Each named turn below is shown by a few rows before and after it. Which turns, in which order, take the first row of each later pair to the second? The first pair is answered.
turn Q705:
[-10  15 -15   9 -36   8  15  -1 -11  14 -23   4 -20  10   6]  ->  [-24  17 -34   4 -25   0   9   2 -17  21 -15   5 -10   4  11]
[ 27 -10  22  13   3  14  10  14  -8  -8  -3  -3  -6  15  -9]  ->  [ 30 -11  -7  -2   2  23  20  -9  -6  -3 -15  -4  -5  15  -4]
[ 34 -30  32  17  19 -25 -10  18 -25 -19  26 -17  19   6  -9]  ->  [ 56 -32  31  16  -2 -11  11 -14 -14 -21  -3 -24   9  13  -2]
turn Q487:
[  2  21  17  35 -20 -10   0  14   6   3   3  13 -26  -6   5]  ->  [ 11  -2  26  19  11  -6  10  21  -8  -9  27  -3 -19  -6 -13]
[-10   6   9   1 -11  -4  -5   8  -5  16   4  28  -7   5  27]  ->  [ -4 -11  17  -5   7  -4   0  18 -15   8  25  19  -2   4  16]
[ 10  15 -47 -25  21  10  16 -50  21  40 -43  27   8 -21  16]  ->  [-20  39  -3  29 -14 -28 -38   1  31  41 -25  54  -8 -16  23]
turn Q70:
[  4  24   4  12  -4 -10 -22  29  15  14  18  38  -5  12   8]  ->  [43  2 21  1 -7 20 13  8 20 -2  8 19 -9 30  5]
[-54   5 -13   0  43 -28 -33  20 -12  -6  14  17  -5 -30  -8]  ->  [ -5   0  58  42 -13 -13 -23  18  14 -29  -7   8 -33   0  -2]
[ -1  15 -22  15  10  15   6   2  -2   1 -19  24 -11  13  19]  ->  [  2  13 -17  14  10  19   8  -1  -2   1 -20  25 -12  15  20]
turn Q766:
[  0  23  13  -1  -2  19 -31  36  12  -7  20 -22  16 -25  29]  ->  [ 11  24  23   5 -14  24 -28  32  17  -7   2 -23  11 -21  33]
[ 27 -15  12 -14   2  47  37 -31   3 -26 -15 -14  -5  -6  13]  ->  [ -2 -22  -7 -29  47  26  25  -7 -18 -22  25 -14  12 -22  -2]
[ 26  -9  42  23 -19   9   4  -2   5 -16  -8  -7 -17  19  -1]  ->  [ 23 -27  33   0  13   9  12   4 -12 -24  16 -21  -7  14 -13]
Then:
(two turns a pair)
[  1 -11 -16  15  47  -6 -12  39 -14   4   6 -21   1 -15  10]  ->  [ 18   8   1  40  -6  -1 -17  20  11   8 -31 -12 -15  -2  32] => Q766 Q766
[ 27 -21  29 -13   2  -3  16 -10   6 -18   9 -25  -8  10 -16]  ->  [ 21 -23  33  -7   9 -11  10   0   1 -17  17 -23  -6   7 -24] => Q766 Q705
[ 12   0   4  10 -18   9   5 -17  11  -3 -30   2  -9   0  11]  ->  [  7 -18  32  13   7   3  -5  16  -2 -17   9  -7  -6   1  -8] => Q487 Q487
[  9   0 -29   7 -16 -12 -18 -24  24 -15 -46 -12 -26   3   3]  ->  [ 34 -24  -1  -1  -1   4   2 -18  17 -39 -23 -28 -25  15 -13] => Q487 Q70
[-34   7  18  12  42 -34 -37  35 -32  21  22  -8 -21 -26 -22]  ->  [ 27  12  51  35 -28   3  -4  -8   4  13 -41 -14 -51   6   2] => Q766 Q766
[ -5  21 -27  -2   6  -9  -3 -17 -19  -8  41  -5  34 -23  13]  ->  [ 28  21  18  25 -36   3   4 -18   0 -19  21 -10  15   0  21] => Q70 Q766
[ -6  21 -27  12   2   2  -2  20 -16   2  18   9  -4 -14  -8]  ->  [ 27   4 -11   5   3  24  25   6 -14 -13  10  -4  -2  -4 -13] => Q70 Q70
[ 23   7  36  31  -4   6   1   1   5 -27   8   9 -12  14   9]  ->  [  9  -6  26  18  27  -2  -2  17  -7 -25  41   6   3   1  -3] => Q766 Q766
[-11   7  19  23 -31 -18 -24  22   7   5   1  11 -26  11   5]  ->  [ 25 -29 -12 -27  14  17  29 -15  -7  -9   4 -23 -11   7 -13] => Q487 Q487
[-18   6 -62  -2  -5   4 -19 -42  14  13  -9 -20   3 -29   1]  ->  [  7  14 -15  29 -48   6 -23 -33  31   5 -24 -17 -17 -10   9] => Q487 Q766
[ -2  10 -17   3 -38   3 -20 -30  15  24 -41  21  -3  -3  -5]  ->  [ 20 -10  37  19 -41   5 -21  -6  12   1 -19   9 -14  16 -15] => Q487 Q766
[-47 -24 -26 -13  33 -26  28   7 -14 -17   8  27 -22 -24  -6]  ->  [-20 -39 -13 -21  31  -6  54 -12  -6 -34   3  11 -24 -15  -8] => Q705 Q487
[-32  11 -28  16 -33 -31 -40   0  35  22 -20  29 -11 -10  32]  ->  [-22 -35  19  11  15 -37 -35  47   9 -11  49  10   0  -2  -6] => Q705 Q487
[ -3 -23  37  14   4  -5   1  18 -11 -17  24 -11  -3  15  -5]  ->  [-35  -7 -24 -11  25 -13  -5   5 -18   2  20  -1  16  -4  -1] => Q487 Q70
